Here are some points:
[ -2 -32 -76 -25  22 -71  -4  52 -66   0  58  35  46  -6 110  11  -9  11
   0 -37  16  -6  19  -4]
[-16 -24 -39  31 -50   1  -4 -25 127 -15  37 -23 -20 -13 -47 -21  -6   5
 -20 -24  -9   6 -10 116]
[ -1  22 127 -10  17  -6  -1 -32 -46  12 -21   0 -27 -11 -44  -6 -14 -12
  -8  33   7  -9  -9 -32]
[ 10 -27 -62  17 -61 -56  -5  27 -72  -6  89  -3  38   9  86 -15  23  36
  17 -41  43   3  16 -68]
[ -6 -27 -24  56 -71  32   9 -10 126   5 -64 -40  -9   3 -43 -20   8  10
  -4 -31 -16  15  -6  67]
[ -1 -32   8  14  14 -63   7   4  87  13 -80 -51  10  10  69 -19   4  -3
  -2 -38  -7  -9   6  79]
[  5 -28 -57  51 -66 -50  10   3 103  -5 -58 -36   6   6  19 -16  18  30
   1 -28  -1  13  12  62]
[  0 -26 -53  20   7 -44   9   1 109  -4 -58 -32  11   2  35 -18   8  11
 -13 -28 -10  -6   2 115]
[-21 -31 -53 -26 126 -20 -16  27 -61 -16 127  41  29 -12  43   8 -28 -10
 -19 -27 -12 -15 -13  15]
[-22 -32 -53 -29  84   7 -19  32 -74 -14 127  46  32 -11  48  13 -18  -9
 -14 -31  -1  -9  -8 -28]
[ -6 -25 -46  13  45 -36   5  -8 117  -7 -50 -28   5  -3  28 -19   0   5
 -16 -26 -10 -10  -5 127]
[  5  41 127 -15 111 -24   1 -36 -59  15 -38   0 -35  -4 -49   4 -20 -16
   0  44   8  -7  -5 -55]
[  7  67 124 -22 -49  70   2 -37 -62  15 -50   3 -35  -5 -57  10   2 -22
   5  74   5   1  -8 -69]
[  4  24 127  -8 -29  -4   0 -31 -46  12 -21   0 -26  -9 -42  -5 -14 -10
  -6  33   8  -7  -7 -31]
[-15 -42 -86 -35  16  24  -5  63  -1 -12 -33   5  62   2  83   9   3  12
  -8 -44 -18 -13  -5  95]
[ -3 -14 -67 -24 -60 -27  -6  53 -74  -9  99  49  32   5  78  14  -2  30
   3 -31  23  -7   1 -57]
[  2 -33  80   6  36 -72   6   1  47  23 -87 -54   9  14  44 -14  -2 -18
   8 -37  -1  -8  11  33]
[  -3  -44  -87   55 -106  -43    1   33    1  -11   42  -61   35   20
   60  -11   41   48   15  -48   16   15   18  -38]
[  7  59 127 -22  97  20   2 -40 -65  10 -45   0 -36  -1 -59   4 -19 -27
   0  71   2  -3  -8 -69]
[  4  34 127 -12  44 -16  -1 -34 -53  13 -30   4 -32  -7 -46  -3 -14 -17
  -4  41  10  -8  -6 -45]
[-13 -26  97  40 -60 -26   3 -17 110  12 -53 -32 -14  -4 -32 -21 -10 -25
 -10 -28 -12   5  -8  60]
[-27 -35 -64 -36  54  65 -22  36 -52 -17 127  35  32 -14  24  12 -25 -13
 -16 -38 -21 -17 -12  31]
[-16 -36 -61 -31 -42  80 -15  53 -81 -12 112  49  41 -11  39  21 -11   0
 -11 -31  -6 -14  -7 -18]
[ -9 -18 -38 -15  26 -24 -10   9 -55  -8 127  51   5  -9  22  11  -8   3
 -16 -24  10  -8  -2 -56]
[ 17  52 127 -14 -45  -6   2 -36 -65  19 -43   7 -33   1 -43   4   3 -17
   2  60  17   1   3 -60]
[ 10  84  74 -24 -59  25  12 -37 -66  14 -59  13 -36   1 -59  13   5 -14
  12  97  24  11   8 -80]
[-24 -43 -86 -48  33  47 -10  58   5 -15  -5  24  59  -7  71  17  -6  -7
 -12 -48 -29 -14 -10 107]
[  0 -25 127  50 -59 -41   4  -5  17  20 -56 -36  -7   6  -5 -18  -7 -26
   9 -26  13   9   6 -45]
[  8 -31 -88  78 -96  24  10  32  51 -10 -21 -72  15  18   6 -18  20  21
  26 -43  -3  27  10 -36]
[ 15  83  78 -24   1  71   1 -37 -74  11 -59  13 -43   3 -51  12   7 -26
   9  91   4   5  -5 -86]
[ 23  73  38 -26 127  15   3 -37 -79  11 -63   4 -38   8 -52  10   5 -30
   7  85  18   3   2 -79]
[  2 -27 -43  76 -88  78  14  13  46   9 -84 -52   7  18 -36 -14  25  22
  27 -33  -1  28  -4 -39]
[ -3 -22 -42  27 -43 -30   7 -11 127 -12 -39 -22  -3  -4   4 -18   6  13
 -15 -24  -7   1  -3 124]
[ -3 -30 -79   9 -91 -58  -7  46  57 -16  60 -41  36   2  57 -19   5  23
   1 -41 -14  -5   9  64]
[ 13  72  93 -28  71  45   1 -42 -67  14 -57  -1 -41   4 -54   6  -6 -25
   9  87   8  -3  -4 -84]
[-33 -39 -72 -37  39 -14 -24  38 -13 -17 117  25  39 -12  57  12 -21  -3
 -16 -40 -23 -15  -8  76]
[ -19  -42  -95   10 -114  101   -1   59   10   -5   14  -44   53   14
   31  -16   18   25   14  -47  -16   -6   -1   12]
[  4 -27 -64  59 -74  14  11   5 105  -8 -67 -41   4   9 -16 -16  20  24
   3 -34 -10  16   5  54]
[-18 -26 -49   7 -59 -39 -14   4  55 -12 127 -31   5 -11  35 -20 -15   7
 -17 -27 -12  -3  -7  59]
[ -6 -23 -45  46 -56  37   9 -16 127 -12 -49 -26 -13  -2 -47 -20  10  13
 -13 -25  -9  12  -7  96]
[   9   91   20  -32   58  -47    9  -51  -82   14   27   20  -44    1
  -60   33   -2  -14   22   80   -4   14   19 -101]
[-14 -35  -6  64 -48  85  10   2  92  11 -87 -57  -1  10 -49 -19   5   0
  12 -41 -15  17  -8  14]
[-10 -28 102  18 -29 -47   5 -15  93  16 -62 -38 -11   1  21 -20 -10 -26
  -8 -31 -10  -4  -3  67]
[-22 -37 -75 -35 -46  53 -12  65 -86  -8  62  64  56  -3  72  26  -2   4
  -7 -38   0 -15  -8  11]
[ -7 -24 -47  45 -56  56   8 -16 127 -11 -50 -27 -13  -2 -53 -19  10  12
 -12 -26  -9  12  -7  93]
[  6 -24 -56 -25 127 -46  -9   2 -78  -5  55  47   6   9  72  13   2  -4
   9 -29  26 -12  15 -74]
[-27 -34 -54 -30 127 -45 -19  11 -11 -18  84  17  24 -15  57   1 -28 -18
 -20 -32 -18 -15 -11  67]
[ 13  74 109 -23  24   3   3 -41 -67  15 -54   6 -40   5 -49  12  -4 -25
   7  81   7   3   5 -77]
[ -7 -25 -43 -23 -39  -1 -13  40 -67 -14 127  53  30 -12  43  10 -10   3
 -12 -22   8  -7  -4 -45]
[  23  -33  -68  -29   -4   19   -4   33  -89   -4   90   77   14    2
   55   33    4   28   14  -33   17   -7    7 -108]
[ 10 -29 -68  49 -87 -70  17  23  53  -8 -42 -64  23  15  66  -9  28  36
  12 -37   6   8  22  25]
[-16 -28 -52  12 -38 -42  -4  -4 127 -14  33 -35   2  -9  25 -20  -5   7
 -16 -30 -15  -5  -7 127]
[-15 -28 -45 -26 -55  61 -12  36 -65 -10 127  48  26 -14  25  11 -16  -3
 -14 -25  -3 -13  -8 -28]
Here are 40 more points, each followed by its number:
[-14 -31 -71 -39 123 -57 -11  46 -57 -13  44  34  54  -6  98  14 -17   6
  -9 -37  -2 -16   4  39] 0
[  5  66 123 -21  34  62  -1 -39 -65  13 -50   2 -39  -6 -61   7 -13 -24
   5  76   0  -2  -4 -76] 1
[ -6 -26 -12  53 -64 -10   8 -13 127   5 -60 -35 -10   1 -31 -19   7   7
  -7 -28 -12  14  -4  76] 2
[ 22  56 127 -17 -35 -27   5 -36 -65  10 -43  15 -37  -3 -39  12  -3 -15
   9  70  21   1   4 -62] 3
[  9  48 127 -20  69 -11  -5 -35 -56  13 -39  10 -35  -2 -53   0 -20 -26
   1  58   8  -6  -4 -55] 4
[ -4 -21 -40  34 -49 -28   7 -16 127  -4 -43 -21  -8  -4   7 -19   6  11
 -16 -23  -6   4  -3 114] 5
[ -9 -23 -41  40 -51  19   7 -20 127 -13 -32 -23 -16  -6 -44 -20   5  11
 -16 -24  -8   9  -8 110] 6
[  53   23   15   11  -83  -63   26    9  -77   25  -53   44  -21   31
  -20   -4   89   35   16  -10   29   29   34 -120] 7
[  58   76  -38  -26   90  -54   14  -38  -80   -8   47   63  -38   -3
  -42   29   -1   12   18   55   13   17   13 -127] 8
[  1 -31 -69  62 -80  13  21  27  46   7 -85 -43  20  17  16 -15  18  17
  20 -36  10  21  17 -13] 9
[-32 -41 -76 -44  33   0 -19  35  51 -16  69  -1  38 -13  49   5 -19  -9
 -16 -44 -28 -16 -13 127] 10
[ 13  67 120 -27 -49  56   5 -36 -66  13 -49  11 -39   1 -53   7   1 -28
   9  74  16   3  -1 -77] 11
[ 12  59 127 -17   9   4   4 -42 -66  17 -45   4 -40  -4 -44   6 -10 -17
   7  70  14   0  -4 -68] 12
[ -6 -32 -70  60 -87  42   8   7 114 -11 -33 -57   2   9 -29 -17  15  24
   4 -37 -17  20  -2  42] 13
[  6  70  55 -38  26 -25  -4 -49 -84  -5  53  28 -47   1 -55  16   5 -25
  12 105  11  15   0 -96] 14
[  3  66 121 -25  39  63   0 -42 -66  13 -50   5 -38  -2 -60   6 -14 -37
   7  75   3  -1  -5 -73] 15
[  9  53 127 -23  60 -11   3 -38 -60  17 -44   6 -34  -4 -54   7 -14 -31
   6  65   9  -2  -4 -62] 16
[  4 -32 -61  66 -82  94  12  13  59   6 -82 -56   7  17 -33 -13  25  26
  14 -33  -7  21   0  -8] 17
[  0 -37 -27 -48 109  27   2  56 -97  -2 -41  61  51   6  65  37   4 -10
   3 -40  -1 -11  -1 -26] 18
[ -7 -19 -29  24 -36 -13   5 -26 127 -14 -28  -9 -17 -10 -16 -20   0   6
 -19 -18  -4  -1  -9 127] 19
[  9  76  88 -25  17  65   1 -37 -74  10 -58   6 -42   4 -58   9   7 -27
  11  91   3   2  -3 -79] 20
[ -23  -39  -87    1 -102   68   -7   45   59  -18   70  -46   38   -1
   23  -18    5   13    0  -48  -33   -7   -5   61] 21
[ 23  81  83 -23 -43 -31  12 -40 -62  22 -58  45 -42   4 -59  18  19  -4
  15  73   9   6  22 -77] 22
[-24 -30 -59 -32  61  47 -18  41 -78 -12 127  49  33 -12  43  15 -21  -5
 -12 -28  -4 -13  -8 -40] 23
[ 41   6 -23  36 -65 -37   4  36 -76  23 -56  21  13  42  78  -5  20  18
  37 -53  24  -6  18 -75] 24
[  32   87   57  -20  -52  -37    8  -45  -78   -6   -5   10  -35    2
  -39   17   19    8   26  101    8    9   12 -102] 25
[ 11  54 127 -21  -5 -27   6 -36 -62  21 -40  17 -32   5 -51   4  -2 -25
   2  53  18   0   4 -63] 26
[ -2 -27 -59  63 -70  33  11  -4 110   0 -68 -39  -3   7 -34 -18  16  23
   3 -30  -8  20  -1  48] 27
[ 22  81  89 -27 -54  -7  12 -36 -64  11 -55  10 -36   3 -62  14  21 -14
  12  88  20  14   7 -74] 28
[  16   79   59  -29  117  -49   -2  -43  -67   12  -21   26  -34    1
  -54   21    4    0    8   79    9   -4   12 -111] 29
[  4 -25 -54  55 -65 -51  11   1 114 -10 -43 -39   2   5  -4 -16  15  28
  -3 -29  -7  15   9  68] 30
[ -7 -28 -83 -26 -93  50  -1  72 -75 -10  33  36  62   4  73  12  12  24
   9 -36 -10 -12  -1   3] 31
[ -4 -26 -41   2 -59 -42 -14  41 -60 -16 127  21  32  -3  53   1   8  33
   5 -26  -9  -7  16 -62] 32
[ 13  56 127 -16 -42 -20   3 -33 -59  20 -38  16 -32   0 -45   4 -10 -14
   5  45  18  -1   3 -58] 33
[-10 -31 -73  73 -90 -77   7   8  67 -10  24 -53  15   7  33 -17  13  22
  10 -40   6  28  21  -5] 34
[ -21  -41  -91   -2 -109   76   -5   48   39  -13   78  -45   36    1
   32  -11    0   14   -2  -48  -28   -9   -8   54] 35
[ -3 -27  90 -23 127 -44   0 -34  36  14 -58 -15 -18   0   9  -5 -19 -32
 -10 -30  -5 -12  -8  58] 36
[  6  36 127 -13  93 -17  -2 -37 -54  12 -35   2 -33  -5 -49  -2 -17 -18
  -4  48   6 -10  -6 -48] 37
[  0  47 127 -17  92  34  -3 -38 -59   8 -43  -2 -35  -6 -56  -1 -21 -24
  -2  57   2  -7  -8 -59] 38
[-39 -41 -75 -42  41  36 -25  40  -3 -17 111  21  38 -16  46  12 -25 -18
 -18 -43 -29 -17 -13  90] 39
Which three of these numbered points are nearest to each point below, looking only along the 2 directions in which the first points spread most? Their numbers follow each, nearest first.
[  8  63  97 -25 123  54  -3 -39 -72   9 -52   3 -39  -2 -54   4 -13 -29
   5  79   1  -6  -5 -79] > 20 15 38
[ 27  80 117 -19  21 -33  -2 -31 -66  12 -50   1 -39   1 -55  11   5 -26
   9  67  19   1  10 -65] > 12 11 16
[ 16  72 108 -19  18  10   2 -37 -60  17 -58   5 -40  -4 -62   9  -2 -20
  12  85  13   5   1 -81] > 1 12 15
[  23  -17  -17  -31  127  -10   -6  -14  -89   -1   18   80  -26    8
  -20   43   11    7   25  -21   30    2   20 -125] > 8 18 14
[-18 -37 -74 -12 -11 -74 -11  38  60 -13  58 -21  35  -1  73  -9  -5  12
 -13 -38 -19 -12   3  94] > 35 21 10
[  5  67 119 -23   5  71  -1 -41 -67  14 -52   5 -39  -7 -60   4  -2 -21
   7  79   4  -2  -4 -72] > 1 12 15
[ 23  76 111 -25 -59 -29  14 -29 -63  17 -45  20 -35   5 -49   9  -1  -5
  16  74   6   6   4 -72] > 3 22 28
[  2 -23 -49  45 -58 -39  11  -5 119  -7 -55 -30  -1   3   7 -18  14  20
  -8 -26  -8  10   5  88] > 5 30 13
[ 19   7 123 -27 108 -55   8 -38  -9  25 -73  -8 -40  16 -40  10   1 -22
  15   4  11  -1   7 -20] > 33 28 3
[-19 -32 -71 -21 -90 -27 -13  49 -10 -13 107  12  46  -1  69   5  -1  23
  -3 -41  -7 -18  -1  36] > 39 31 10
[  29   70  -19  -26   98   27   -3  -41  -83    3   17   51  -52    6
  -71   26   12   -9   15   92    7    5   10 -127] > 14 8 29
[  7  37 127 -10  22 -17  -3 -34 -52  13 -30   3 -31 -10 -44   0 -15 -17
  -2  47   6  -7  -5 -44] > 33 22 3
[ 12  78  92 -23 -14  51   1 -43 -67  10 -57  24 -42   3 -59  15   2 -29
  13  90  15   2  -6 -80] > 16 12 20
[-18 -40 -45  45 -88 -33 -10  24 -29  -3 124 -30  23 -11  48 -12   9  25
  15 -37  13   9  18 -72] > 31 39 32
[-14 -29 -57  -5  64 -48  -2   4 108 -15  -5 -35  17  -6  32 -20  -5   5
 -16 -32 -16 -13  -7 127] > 34 9 13
[ 16  74  97 -22  53 -38  10 -36 -62  13 -59  17 -33   4 -54   7   7 -34
   5  82  17   7   3 -73] > 16 38 20
[   3   75   10  -31   42   90   -7  -40  -82  -12   55   20  -49   -4
  -64   19  -10  -34   14  106  -13    9  -13 -104] > 14 29 8
[ 16  88   6 -31 -17  84   2 -38 -80   0 -13   9 -49   7 -61  20  11 -20
  14 113   9  14  -2 -99] > 25 29 37
[ 35 -23 -27  45 -89 -53  14  23 -10   9 -77 -44  20  27  85 -14  19  28
  28 -31  31  13  31 -53] > 9 17 34
[ 13  58 127 -17  50 -30   2 -37 -62  17 -45   3 -33  -5 -45   6  -5 -16
  -1  68   8   3   1 -70] > 16 38 20
[ 15  48 127 -14  -2 -18   2 -34 -56  13 -37   8 -31  -2 -53   3 -13 -13
   5  53   8  -3  -4 -56] > 3 33 22
[ 20  53  85 -22 127 -44   7 -35 -71  12 -53  39 -33   0 -53  11 -13 -23
   9  44  19  -3   1 -66] > 25 29 37
[ -2 -37 -44 -41 127  -5  -7  44 -89  -1 -20  56  50   0  68  30 -10  -8
  -2 -37  18 -14   1 -21] > 18 32 23
[  5  60 127 -17 -50  51   2 -38 -61  13 -45   4 -33  -1 -55   8  -4 -23
   7  69   6  -2  -6 -67] > 28 3 11
[  1 -31 -23  78 -85  -1  13  10  75  12 -81 -61   3  15 -16 -16  25  20
  17 -34   2  24  11 -21] > 17 27 2
[  8  81  99 -24  31  46   2 -37 -70  13 -56  17 -41   2 -56   6 -10 -21
  10  86   2   1  -7 -83] > 15 20 1
[ -6 -26 -61  37 -75 -54   4   5 119 -11  -1 -44   6   1  15 -18  10  23
  -7 -33 -14   9   4  88] > 13 30 5
[  42   46  -54  -30   77  -40   -7  -44  -68   15   73    7  -41    9
  -59   13   25   -1   19   78   30    7   23 -109] > 8 14 7
[ 28  67 115 -14 -45 -20   7 -33 -62  17 -49   8 -33   0 -52  12  -9 -16
   9  80  15   2  11 -77] > 28 11 3
[ 15 -20 -54 -30  84 -23 -12  31 -74  -4 111  58  29 -16  66  19 -17  -7
  -4 -33  15 -10   0 -79] > 23 18 32
[-39 -42 -77 -44  68  44 -27  38   1 -18  99  21  41 -16  41  13 -29 -19
 -17 -43 -30 -19 -15  97] > 39 31 0
[ 14 -34 -28  22 -44 -38  16  44  18  19 -97 -37  42  24  53 -17  11  22
  17 -39   4  -6  17  16] > 9 17 34
[  8  42 127 -17  94 -22   1 -34 -57  12 -38   3 -33  -5 -48  -1 -19 -20
  -2  50  12  -4  -5 -57] > 4 37 38
[  9  40 127 -12 -29 -16   3 -30 -52  16 -34   9 -31 -12 -48   3  -7  -6
   0  45  12  -4  -1 -46] > 33 3 22
[ -1 -24 -26  44 -60 -41   8  -8 124   3 -56 -30  -3   0   8 -19   7  11
 -10 -28  -9   8   2  90] > 6 19 27
[ -2 -27  42  60 -93  69  15  17 -16  25 -90 -50  14  24 -11 -16  10  13
  32 -40  11  16   9 -85] > 36 7 17
[ 26  91  71 -20 -60 -31   8 -37 -71   7 -23  -3 -39   0 -50  21  17  10
  12 101   5  11   6 -85] > 37 26 22
[  2 -30  -1 -28 127 -50   1   9 -33   6 -67  30  24  -1  53  12 -12 -17
  -9 -31   2 -12  -1  45] > 24 7 18
[ -5 -27  -3  59 -70 -12   9  -9 122   8 -68 -43  -7   5 -28 -18   6   4
   0 -31 -13  16  -1  55] > 2 27 6
[-10 -38 -84 -12 -45  93   4  45  46  -9 -54 -25  44   7  33  -7  17  18
  -1 -45 -22 -13  -8  94] > 34 21 9
[  3  36 127 -15  55 -15   0 -35 -52  12 -32   0 -29 -13 -45   0 -15 -14
  -1  44   8  -8  -8 -46] > 37 22 33
[ -4  19 127  -9  65  -7  -5 -32 -45  10 -21  -3 -28 -12 -46  -8 -16 -15
 -10  28   6 -10  -8 -31] > 33 22 37
[  6 -30 -15  13   7 -73   6  14  66  15 -85 -43  20  13  81 -15   9   7
   4 -34  -1 -10  11  67] > 9 17 19
[ 19  67  44 -27 127  41  -5 -41 -72   1 -24  10 -44  -5 -62   6 -14 -38
   5  84  -1  -4  -4 -84] > 29 14 25
[  9  60 127 -20  -8  29   5 -36 -64  16 -46   8 -36   2 -51   3  -5 -19
   1  71   8  -5  -6 -71] > 12 11 16
[  35   70   44  -25   46    9    4  -44  -67   25  -80   23  -40   21
  -45   24   17   10   26   56   24   -2   12 -106] > 37 4 38
[  3 -26 111 -13 126 -59   4 -27  38  23 -72 -33 -17   8  16  -5 -13 -34
   3 -32   1 -12   0  40] > 36 7 33
[ -1 -24 127  39 -63 -43   7 -11  39  20 -57 -30 -12   3 -11 -18  -5 -29
   5 -27   7   8   2 -16] > 36 17 7
[ 10  53 127 -13 -40 -17   3 -35 -57  16 -40   8 -31 -10 -43   6  -5 -20
   6  54  13   6   2 -52] > 33 3 28
[ -5 -33 -65  39 -25  66  12   8 100  -2 -79 -50  11   8 -16 -18  15  17
   1 -34 -19   2  -6  71] > 19 30 6
[  9  44 127 -16  45 -19  -1 -34 -56  16 -36   2 -35  -6 -52   0 -12 -14
   2  50   9  -4  -3 -53] > 26 22 3
[  9  73 -49 -25 -25  35  -9 -40 -77  -4  89  38 -42  -5 -54  20   1  25
   8  99  16  16 -11 -96] > 8 14 18
[ 15  24 -40 -25 127 -41  -7 -40 -70  -2  93  40 -32  -5 -63  20  -7   0
   6  32  13   1  13 -75] > 8 18 14
[ 29  -2  44 -40  46  40  10  -5 -91  29 -93  59 -19  35 -15  41  32  -6
  27 -13  21  -6   7 -72] > 25 7 14
[-35 -40 -79 -41 -49  82 -21  57 -22 -17  89  29  46 -14  46  19 -15  -6
 -13 -42 -25 -16 -11  70] > 39 31 10
[  6  56 113 -27 127 -45  -1 -38 -66  12 -15   0 -35  -9 -54   8 -13 -17
  10  69   2   0   0 -74] > 29 38 25
[-19 -33 -61 -31 -38  14 -20  47 -61 -11 127  45  39 -11  53  17  -7  -1
 -14 -33  -7 -15  -4  15] > 0 32 31
[-20 -35 -67 -35  74 -29 -19  47 -56 -14  97  35  46 -11  80  23 -20   0
 -12 -41 -11 -18  -6  36] > 0 32 31
[ -5 -17 -48 -20 -49  -3 -10  33 -70 -10 127  41  27 -11  39   8 -20   0
 -17 -22   7  -9  -5 -11] > 32 0 23
[  13  -31  -87   12 -105  -24    8   59    7   -9  -23  -15   51   10
   87  -15   31   42   13  -50    7  -11   23   24] > 35 21 10
[-13 -23 -39 -16 -42   0  -8  27 -60 -13 127  40  20 -11  30   6 -17   8
 -18 -21   0  -9  -6 -22] > 32 0 31
[-12 -24 -42  34 -47   4   2 -20 127 -14  -2 -25 -15  -8 -40 -21   0   8
 -18 -25 -10   6  -9 119] > 30 13 5
[  15   81   25  -26  112   30   10  -39  -80    9  -43   23  -43   13
  -72   15   12  -25   14   95    9    1    2 -106] > 29 14 25
[-11 -37 -96 -23 -31 -20  -7  64  13 -13  -5   3  59   6  92   6  10  11
   0 -39 -11 -14  -2  73] > 10 35 21
[-11 -37 -73  36 -91 -38 -17  20  55  -9 107 -59  19   1  22 -19   1  24
   5 -40 -12  10   5  20] > 35 21 10
[ -4 -35 -82  32 -88 -72   8  44  44  -9   9 -46  44  12  59  -8   6  25
  11 -48   6   3  17  31] > 21 34 35
[-32 -36 -56 -32  11  43 -23   7  80 -20 100  -8  11 -18  -5  -6 -28 -18
 -23 -35 -23 -18 -16 127] > 35 21 10
[-26 -31 -52 -29  74 -45 -18  16   1 -15 127  14  20 -14  46  -1 -27  -6
 -20 -31 -16 -15 -12  66] > 31 39 0
[ 12  50 127 -20  10 -27  -1 -30 -60  17 -42   5 -31   3 -51   5  -8 -18
   0  59  12   3  -1 -57] > 22 26 3
[ 28  74  83 -23 -52   8   9 -35 -68  23 -61   8 -39   7 -56  10  13 -17
  17  88  16   6  14 -78] > 28 3 22
[ -1 -33 -44  70 -83  69  15  10  75  11 -84 -56   4  15 -31 -16  19  23
  14 -36  -7  18   1  -5] > 17 27 2
[ -3 -20 -37  38 -45 -16   8 -21 127  -8 -39 -17 -14  -5 -31 -18   6  13
 -16 -21  -5   8  -6 113] > 6 27 19
[  9  50 127 -17  12  23  -1 -35 -61  13 -42   4 -36  -1 -56  -1 -11 -24
   3  60   6  -4  -7 -59] > 26 3 22
[-12 -30 -64  62 -78  45   4  -6 127 -13  -9 -53  -9   1 -47 -19   8  18
  -2 -33 -16  21  -9  55] > 30 13 5
[ 23  89  44 -25  48  77  -3 -46 -74  12 -54   8 -42   2 -53  20   3 -24
   9  97   0   4  -8 -92] > 38 4 16
[ 22  14 -67 -34 -65 -18   9  -4 -73  -2 105 120 -31  -2  26  37  20   4
  29 -11  24  14  -8 -86] > 18 23 32
[  29   86   -3  -28   -3   52   -4  -38  -90   -5   40   27  -48    2
  -68   14    7  -18   21  112   -4   15   -4 -107] > 14 29 25
[-10 -39 -85 -19 -29 -44  -7  61   5 -13   9   5  63   4 101   4   6  19
  -1 -44 -23 -12   7  68] > 10 35 21
[  47    3   48   35  -78  -54   35    6  -73   25  -64    4    0   19
   45  -17  -24   28   32  -13   36   13   36 -110] > 7 36 24
[ -3 -30 -74  41 -70  45  15  23  80  -2 -77 -54  22  13  -2 -16  20  25
   7 -39  -8   7   1  58] > 13 30 19
[ 10  75  97 -22 -11  77   1 -40 -70  12 -56   6 -36  -1 -63  13  -4 -25
   8  86   7   2  -6 -78] > 12 16 20
[-26 -38 -83 -20 -42  11  -8  44  76 -15  41 -32  39  -3  43  -8  -7   8
 -12 -44 -27 -14 -10 120] > 21 35 34
[  1 -23 -46  51 -57 -19  11 -12 127 -11 -52 -25  -7   1 -24 -17  13  19
  -9 -25  -8  14   2  86] > 6 27 19
[ -8 -27 -35  57 -70  54   9 -10 122   3 -65 -40 -10   4 -49 -20  10   9
  -2 -30 -12  15  -7  62] > 2 27 6
[  2  27 127 -13  38 -17  -3 -35 -18  13 -31  -7 -32  -3 -50  -6 -17 -18
  -4  34   6 -10  -7 -43] > 33 3 22
[  72   46   10    3  -45  -35   15  -40  -56   30  -70   30  -30    9
  -70   21   51   47   33   31   28   16   46 -122] > 33 22 3
[-20 -27 -54 -25   2  52 -14  42 -69 -11 127  61  30 -11  35  13 -11   1
  -8 -27   7 -13  -7 -80] > 23 32 0
[-19 -31 -64 -32  82  -3 -17  51 -84 -10  77  57  49  -8  80  24 -13  -1
  -3 -33   0 -10   1 -52] > 23 32 0
[ -9 -42 -77  -2 -15 -82  -2  45  33  -8   0 -21  46   6 112  -7  10  21
  -4 -44  -1  -9  16  61] > 35 10 21
[-16 -27 -42 -23 126 -20 -13  24 -65 -15 127  49  26 -14  47   2 -23  -8
 -14 -29   3 -13  -5 -43] > 23 32 18
[  6 -35 -79 -20 -93  43  -7  73 -72 -12  16  41  54   9  92   9  10  33
  14 -44   8  -8   4 -18] > 31 39 0
[ 28  84  81 -23 -47  47   0 -45 -74  18 -57  22 -39  11 -50  12   0 -23
  17  83  12   7   2 -84] > 12 4 26
[-31 -41 -78 -42 -56  79 -19  57 -23 -16  88  33  47 -11  49  17 -15  -6
 -14 -46 -24 -15  -9  70] > 39 31 10
[ -3 -21 -41  43 -49  -3   8 -18 127 -11 -43 -21 -12  -3 -34 -19   9  14
 -15 -23  -6  10  -5 105] > 6 27 19
[ 14  85  29 -25 -25  84  -4 -44 -81  10 -29  14 -45   8 -58  17   7 -14
  15 108   2  12   1 -99] > 25 37 4
[  19   88    5  -39  -12   38   -4  -40  -78    6   40   16  -53    0
  -51   18    9  -28   14  115   -1   16   -3 -105] > 14 29 25
[ 16  62 126 -22 -39  64   5 -39 -63  10 -49   3 -35   2 -56   5  -8 -19
   7  75   3   3  -7 -73] > 11 28 12
[  3  43 127 -18   2  31  -1 -34 -57  13 -39  -1 -34  -8 -49   0 -14 -15
   0  57   5  -4  -7 -53] > 3 22 33
[  6 -30   8  77 -76 -56  21  16  -4  28 -73 -47  10  21  15 -11  16  25
  30 -26  15  15  32 -81] > 36 17 9
[ 18  55 -24 -17 127 -44  -8 -32 -81  -1  34  54 -51   5 -67  26   1 -17
  10  53  19   0   9 -84] > 8 14 29
[-34 -35 -69 -37  29  59 -23  45 -59 -17 118  37  44 -11  46  18 -17 -14
 -16 -40 -21 -15 -10  36] > 0 32 31
[  5  63 127 -20 -25  56   0 -36 -65  12 -49   5 -35   0 -54   8 -11 -26
   7  68   6   2  -5 -70] > 11 12 28
[ -29  -23  -73   84  -70   -9   20   23  -17  -18   32  -66   15   23
   -2  -11   30   22   30  -29   13   36   31 -116] > 24 31 34
[  17   66   17  -39  127    1   10  -49  -76    5  -23   18  -46    7
  -67   19   14   -7   20   86   16    8   11 -109] > 29 14 25
[-27 -41 -83 -31 -14  43  -7  39  76 -15   7 -21  41  -3  37  -4  -4   1
 -13 -46 -27 -15 -10 127] > 21 35 34
[ -8 -25 -51  50 -60  55  10 -13 127 -12 -48 -32 -11   0 -52 -19  10  15
  -9 -28 -11  13  -7  85] > 6 27 19
[-34 -44 -77 -43  75  -3 -23  38  12 -19  89  19  41 -14  57  10 -23 -12
 -17 -44 -29 -15 -14 106] > 39 31 10
[-19 -31 -59  13 -73 -51  -9  10  94 -13  88 -41  10  -6  40 -21  -4   9
 -14 -33 -15  -2  -3  91] > 21 35 34
[-19 -34 -79 -41  85  -4 -15  59 -72 -13  51  43  62  -9  80  22 -13  10
  -7 -38 -11 -16  -8  32] > 0 32 31
[  23   73    4  -33  127   15  -11  -37  -75    1    2    5  -47    7
  -67   24    6   -4   13  107    2    2    2 -109] > 14 29 25
[ 13  50 127 -17  79 -26  -1 -34 -59  13 -40  -1 -33  -8 -56   1 -10 -20
  -1  55  13  -4  -1 -54] > 4 38 16
[ -6 -29 -31  58 -71  30  10  -8 122   5 -67 -42  -7   5 -40 -18  10  12
  -1 -31 -11  17  -6  58] > 2 27 6
[ 13  90  54 -23 -65  66   2 -44 -79  11 -46  18 -35   6 -65  17   4 -16
  17  95  14  17   2 -86] > 37 4 26
[  10   82    8  -28   33  -58    0  -37  -77   -9   64   32  -44    3
  -63   26    1    5   -1   96   27    9   12 -103] > 14 8 29
